Named turns come first, each shown by rows before and after it. Which turns, in which order, take the first row of each pair that follows to the second? Write the first one first, as in the answered first pair.
q700:
[+0.89,+0.61,+0.36,-0.15,+0.07,-0.09,+0.53,+0.95,+1.04,+0.94,+0.95,+0.67,-0.45,+0.61,+0.40,-0.25,-1.34,+1.62,+0.54,-0.66,+0.48,+0.02,+1.29]  ->  [-0.51,+0.24,+0.00,-0.18,-0.72,+0.69,+0.22,+1.05,+0.95,+0.67,+0.76,-0.30,-0.06,-0.15,+0.32,-1.44,-0.46,+0.43,+0.76,-0.77,-0.02,-0.47,+2.06]
[+1.07,+0.31,+0.34,+0.10,+0.69,-1.18,-0.98,+0.30,+0.27,-0.05,-0.04,+0.44,+0.03,+1.80,-0.38,+1.36,-0.74,+0.91,+0.14,+0.25,+1.22,+0.83,-1.60]  ->  [+1.18,+0.64,+0.53,+0.64,+0.31,+0.21,-0.80,+1.02,+0.00,+1.03,+0.03,+0.08,+0.18,+0.67,-0.31,+0.07,-0.48,+2.25,-0.38,+0.40,+1.27,+0.12,+0.75]
[+1.18,-0.79,-1.12,-0.75,+1.10,+0.03,+0.43,-0.67,+1.34,-0.35,-0.27,+1.65,-0.66,+0.74,+1.50,+0.55,+0.00,-0.07,+0.39,-0.68,+0.61,+0.52,+1.07]  ->  [+1.33,-0.45,-0.96,-0.34,+0.46,+0.56,+0.09,-0.37,+0.98,+0.41,-0.31,+1.37,-0.07,+0.36,+1.29,-0.02,+0.15,+0.54,-0.35,-0.38,+0.77,+0.31,+2.02]
[+0.67,+0.32,+0.23,-1.22,+0.51,-0.23,+0.16,-0.72,+1.74,+0.69,-0.20,+1.51,+2.02,-0.65,+0.14,-0.01,+0.67,+0.21,+1.40,-0.68,-1.45,+0.95,-0.84]  ->  [+0.96,+0.03,+0.50,-1.05,+0.54,-0.02,+0.02,-0.71,+1.37,+1.29,+0.03,+1.67,+2.08,-0.74,+0.24,-0.31,+0.40,+0.64,+0.86,-0.68,-1.11,+0.56,+0.06]
q957:
[-1.22,+0.51,-0.01,+0.03,-2.03,-0.32,-0.20,+0.45,-0.81,-1.79,-0.10,-1.05,-0.53,+0.45,-0.11,-0.08,-0.03,-1.80,-0.42,+0.47,-0.63,-0.04,+0.24]  ->  [+1.91,+0.70,+1.33,+0.39,+1.02,-0.64,+0.51,-0.04,+0.02,+0.65,-0.22,+0.35,-0.43,+1.26,+0.38,+0.10,-1.06,+1.37,-0.15,+0.40,+1.26,+0.20,+0.45]
[-0.05,-0.04,-0.30,+0.28,-2.21,-0.21,-0.59,+0.38,-0.47,-0.91,+0.09,-0.33,-0.30,-0.60,-0.12,-0.31,+0.24,-0.44,-0.23,+0.60,-0.03,-0.22,+0.48]  ->  [+1.40,+0.05,+0.17,+0.00,+0.60,-0.24,+0.57,-0.24,-0.10,+0.67,-0.36,+0.57,+0.18,-0.28,+0.16,-0.08,-0.76,+1.13,+0.41,-0.22,+1.13,-0.48,+0.26]
[-0.68,-1.33,+0.13,-0.73,-1.16,+0.93,-0.53,+0.31,+1.02,-1.65,-0.60,-0.05,-0.92,+2.03,+0.26,+1.95,+0.08,-1.44,+0.78,+0.61,+0.02,+0.61,-0.99]  ->  [+0.99,-0.98,+0.70,-0.38,+0.96,+0.98,+0.13,+0.02,+1.30,-0.50,-0.66,+0.91,-0.79,+2.79,+0.38,+2.06,-0.39,+0.29,+0.94,+0.26,+0.89,+0.66,-1.05]
q72:
[-0.47,+0.03,-0.18,+0.20,-1.55,+1.12,-0.46,+0.84,+0.62,+0.67,+0.64,-0.37,-0.29,-2.18,+0.10,-0.60,+0.80,+1.34,-1.35,+0.39,-0.45,+0.83,+2.07]  ->  [-1.04,-0.27,-1.06,-0.49,-2.01,-0.44,-0.46,+0.56,+0.36,-1.35,+0.45,-0.55,-0.82,-0.36,-0.04,+1.28,+0.43,-1.38,-0.86,+0.27,-1.03,+1.56,-0.24]
[-1.40,-0.33,-0.35,-1.44,+0.02,-0.27,+0.23,-0.85,+0.90,-0.62,-0.68,+0.66,+0.20,-0.34,+0.20,+0.02,+0.08,+0.01,+0.30,-0.35,-0.48,+1.13,-0.87]  ->  [+0.00,-0.06,+0.48,-1.60,+1.09,-0.29,+0.44,-1.01,+0.99,-0.39,-1.03,+1.04,+0.17,+0.53,+0.19,+0.06,-0.41,+0.60,+0.73,-0.22,+0.06,+0.99,-0.66]
[-0.24,-0.06,+0.20,-0.11,+0.05,-0.39,-0.17,+0.36,+0.30,-1.10,-0.25,+0.39,-0.76,+0.72,-0.64,+1.47,-0.43,-0.74,-0.71,+0.64,+0.12,+1.22,-0.09]  ->  [+0.69,-0.15,+0.69,+0.51,+1.03,+0.00,+0.09,+0.37,-0.36,+0.07,-0.51,+0.86,-0.61,+0.85,-0.56,+1.11,-1.05,+0.52,-0.63,+0.65,+0.98,+0.44,+0.24]
[+0.04,-0.65,+0.75,+0.73,+0.66,+0.73,-0.76,-0.82,+0.48,+0.57,+0.61,+0.84,-0.48,+0.90,+1.08,+0.54,-0.59,+0.27,+0.77,+0.72,-0.33,+1.24,-1.28]  ->  [-0.04,-0.09,+0.74,+1.10,+0.54,+1.54,-0.79,-0.47,+1.04,+1.41,+0.82,+1.03,-0.01,+0.21,+1.26,-0.15,-0.39,+1.29,+0.37,+0.65,-0.56,+0.87,-0.05]
Pairs:
(2 to 3 turns a pair)
[-0.90,+0.20,-0.20,+1.31,-1.14,+1.01,-0.36,+0.36,+0.11,+0.96,-1.10,-0.44,-0.36,-1.37,+0.39,-2.20,+0.35,+1.46,-0.82,-0.45,-0.42,-0.24,+1.78]  ->  [+0.30,-0.15,-0.22,+0.39,+0.07,-1.21,+0.02,-0.23,+0.62,-0.11,-0.90,+0.89,-1.82,+1.94,-0.05,+1.64,-1.02,+0.53,-0.18,-0.64,-0.15,+1.87,-1.89]  q72, q700, q957
[-2.28,+1.03,-0.28,+0.16,-3.34,-0.83,+0.20,+0.46,-1.87,-1.29,-0.51,-1.69,-0.02,+0.25,+0.00,-1.37,+1.66,-2.68,+1.91,-0.54,-0.31,-2.11,+0.30]  ->  [+2.95,+1.46,+1.80,+0.06,+1.01,-1.86,+0.77,+0.03,-1.65,+1.40,-0.26,+0.80,-0.24,+2.64,-0.02,+0.50,-1.33,+1.58,+2.52,-0.67,+2.93,-1.35,-0.40]  q700, q72
[-0.97,-0.45,-0.04,-1.30,+0.09,+0.70,+1.09,+0.66,+2.71,-0.95,+0.72,+1.55,-0.14,-1.60,+1.93,+1.08,+1.04,+0.64,-1.03,-0.40,-1.83,+2.38,-0.25]  ->  [-0.33,-0.33,+0.18,-0.15,-0.16,+1.64,+0.85,+1.06,+1.48,+0.61,+0.60,+1.13,+0.64,-2.32,+1.68,-0.82,+0.89,+2.01,-1.31,+0.15,-0.77,+0.89,+2.43]  q72, q700, q700
[+1.26,+1.51,+0.11,-1.04,+2.61,-0.76,+2.39,-1.77,-0.76,-0.74,-1.05,+0.77,+1.86,+1.11,-0.05,-0.37,+0.08,-0.60,+0.57,-0.68,+1.19,+0.09,-2.82]  ->  [-0.20,+1.70,-0.31,-0.40,+1.57,+1.00,+2.49,-1.31,-0.62,-0.07,-1.20,-0.23,+2.36,-1.30,+0.05,-3.02,+1.53,-0.27,+0.01,-0.85,+0.53,-1.04,-0.36]  q72, q700
[-1.15,-1.41,+1.18,-0.27,-1.87,+0.32,-0.53,+0.48,+0.14,+0.04,+0.31,-0.35,+0.65,-1.61,+1.54,-0.19,+0.70,-0.57,-1.23,+1.77,-1.38,-1.04,-0.28]  ->  [+0.38,-0.81,+1.27,-0.43,-0.40,-0.47,-0.16,+0.20,+0.83,-0.19,+0.64,+0.56,+0.22,-0.26,+1.42,+2.19,-0.26,-0.04,-1.01,+1.89,-0.46,+0.32,-1.91]  q700, q700
